One vector is turned by the same rotation once a tick. Each row is the vector after some number of ticks, and that number follows the row.
The counts run from 0 to 455.
[ -7  -6 -16 -21 -23   4  -1   0 -23  11  -9   9  19  20  -5 -16   4  -6
   6   0 -18   7 -10  11  15  19   5  -8  -9  10   0  -2] => 244
[ -8  -1  -1 -17   2  -4 -17  -2   2  -3  -1  15  23   9  11   9  -1  13
 -28   2   2  15  12  -5  -4  23  10 -15  19  12  -8  -5] => 202
[ 11   5   3   2  -4 -11   7  15 -16  18 -18  17  23  15  -3  19 -19  -4
   7   0 -19  13   0   8 -10  10 -14   8   3   2 -12  -4] => 433
[-17   5 -16 -19   9  -8 -23  14  -4   0 -14  11  22  19   3  -5  -7  16
  -5   0  -6   6  11   2   1  25  16  -1  14   4 -10   3] => 41
[  6  -2   4 -14 -12 -13 -10   6 -11  -1 -16   1  -4  29   9   7  -8   7
 -13 -11 -31  13  -1  22   7  19   3  -5  11   4  -6   2] => 339
[-16 -15 -17 -20  -4   5 -10   6   8  -8 -21  11  26  15   8  -2 -11   6
 -13   5  -6   1  -7  -1   4  21  11 -11   1  16   9  -4] => 364
[ -7 -16  10 -12  -1   3 -22   6 -11   2 -12  20  23   9  10  12   1   9
  -4   5  -2   7  14   4 -20  12  14  -2   6  21   2  -8] => 292
[ -6   9 -10 -33  -4  -3  -3   1 -21  13 -25  -3  24   2   0 -11  15  -6
   7  -5   1  18   2  -8   8   5  13 -16  11  -3  -2   0] => 124
[  1  -7  -8   2 -15   6 -17   6 -21  -2   1  19  16  25   1  -3 -13  16
   1   4 -22   5  -6   9   9  26  12  -4   0  18  -2   0] => 127
[ -4  -4 -10  -3   1   4 -18   5 -21  -1 -10  25  31  -6  -4   3  -6   9
   0  13   5  20   7  -7  -5   7  10  -4  15  13  -1  -6] => 453
[ 10  -1 -12  -7 -20  -1   3 -12 -25  -9 -24  -1   4  15   0 -20  -9   4
  -9  -4  -6  16  -2  20  11  20   3   3  13   1  -4  -3] => 249
[ 11  -1 -17 -19 -17  11  -1  -3 -15  18  -3   0   9   8  -4  -7 -19   5
  -6  -2 -12   7 -19  13  -1  30  -5 -15  -8  11  -8   0] => 400
[  6   6  -8 -17 -16  10   5 -23 -17  10 -10  11  -2   4 -13  -8 -11 -13
  -5   1  -2  22   5  21 -18  18  -1  -3   2   6  -6  -1] => 149
[  2  -2   7  -6 -12   8  -4  -9 -34  29 -14  18   6   9  -6  -4   2  -8
   4   6  -5  27   9  17  -9  15  -7  -1   3  -4  -6  -4] => 205
[ -2  -2   2   1   3   2 -11  -4 -16 -10 -26  25  26  21   8  12 -11   3
   9  -1   2   8  16   3 -21  11  17   6  10  15  -2   4] => 176
[  3   4  -2 -25   9   7   1  -1  -9  29 -35  -3   7  -2   0   2  -7 -11
   0  -4  -4  22 -11   2  -8  15   2 -16  12 -11  -5  -4] => 396
[  2   8  -2 -21  -8 -20  13  -2   0   5 -10  -2  34  15  12  17  -5  -3
  -3  -7  -1  15   2 -10 -14  15 -10   0  11   8 -18  -2] => 312
[ -9   4  -1 -20   2 -18 -20  29   0  -2 -11  19  24   6   1   6   4  10
  -7  -2 -18  21   9  -3   4   1   3   1  17   4  -4   0] => 252
[-13  -1  -3 -19   7  13 -11  -6  -7   9 -23  27  16  -3 -18   4   0 -16
   2   7   1  20  14   8 -18   5   0  -6  10   4   9   0] => 442
[ -2  -5  -3 -16   2   4 -15  -7  -7  17 -20  -7  26  -5  -2   5   6  -2
   0 -12   9  21  -8  -1 -20  30   2 -21   3   9  10  -8] => 74
[  6 -12  -1  -4 -16  -2   6  -7 -15   4 -28  -4   3  29  15  -5 -10   1
  -2  -5 -19  11  -3  14  15  21   5  -6   7   6   3  -1] => 294
[ -9   0  -5 -23  -3  -5 -10   1   4  14  -8   2  24  15   9   6  -4  14
 -17   2  -5   5  11   2  -4  40   7 -10   6   5 -18  -2] => 157
[ -1   4 -17 -32  -8  -3  -2  -2   6   5 -15 -11  15  13  -7  -3   3  -5
  -3 -22 -11   9 -18   8 -10  27   8 -13  -3  13  -1  -2] => 229
[-12  -7   1 -18   3 -16 -15  23   1  13 -15  14  28  17  10  13  -1  10
  -5  -1 -19  14  -1  -8  11  12   2  -8  10   4  -4  -1] => 207
[-11  -6  -4 -32   7  -2 -15  25  10  -2 -15  20  19   8   3  14 -12  -4
 -13   0 -21   1  -5  -3  -9   1  11  -3   8  17  -2   0] => 308
[ 17   9 -16 -15 -11  -5  16 -13 -12   2 -25  -1   7  15  -5  -2 -14  -8
   0 -13 -14  17 -13   7   8  16  -3  -6  11  -6  -5   6] => 350
[ -3 -20  -2 -12   4   4 -13  15  -1   6 -24  18  21   1  18   0 -14  15
 -13  15  -5   9   0  -2   4  15   8 -16  11  11   4  -6] => 36
[ -9   4 -12 -38  -3   0  11 -10   3  12 -26  -6  14  10   3  -3   2 -19
 -14  -2  -6  19  -3   0   4  11   0 -20  11  -1  -5   0] => 68
[  2 -17  -6 -23   2   6 -11  18  -6   0 -32   7   9  -3  14  -3 -10  12
 -12   8 -15   7 -16   1  11  10  16 -13  13   6   9  -6] => 208
[ -3  -7  -4 -15   2  10  -3  11 -15  16 -15  28  26 -12   1  -4 -14   1
  -4  20   3  15  12   3 -20   3  -2   0   8  11 -10  -8] => 70
[ 14 -17   6  -9 -23  -5  13 -12 -18  10 -14  11  28   8   6   5   1 -11
  -5   0   1  29  -1   5  -4   8 -16  -4  -2  19  -3 -14] => 155
[  1   1  10 -17 -11  -4  -3 -10 -27   5 -16  17  13  23  -5   6   7 -12
  10  -8  -9  22  16  20 -14   0   4   4   2  13  -3  -2] => 49
[ 10   1  -2 -12 -13  -1  10   4 -28  14 -29   7   9  12  -6 -10  -5 -11
  15  -5 -19  13   1  17  -4  -2   4   7   1   2   0  -2] => 260
[ -6   6 -20 -20  -4  10   2  -3 -15   5 -22  21  16   8 -20 -13 -10 -15
  11   1  -7   5  -2  18  -5  11   5   1  -2   9   2  -4] => 315
[-15  -3  -3  -5   4  -3 -15  -7  -2 -12 -26  15  39   5   3   9   2   4
  -2   0  11  19  11  -6 -14  16   6  -3  11  14   7  -5] => 75
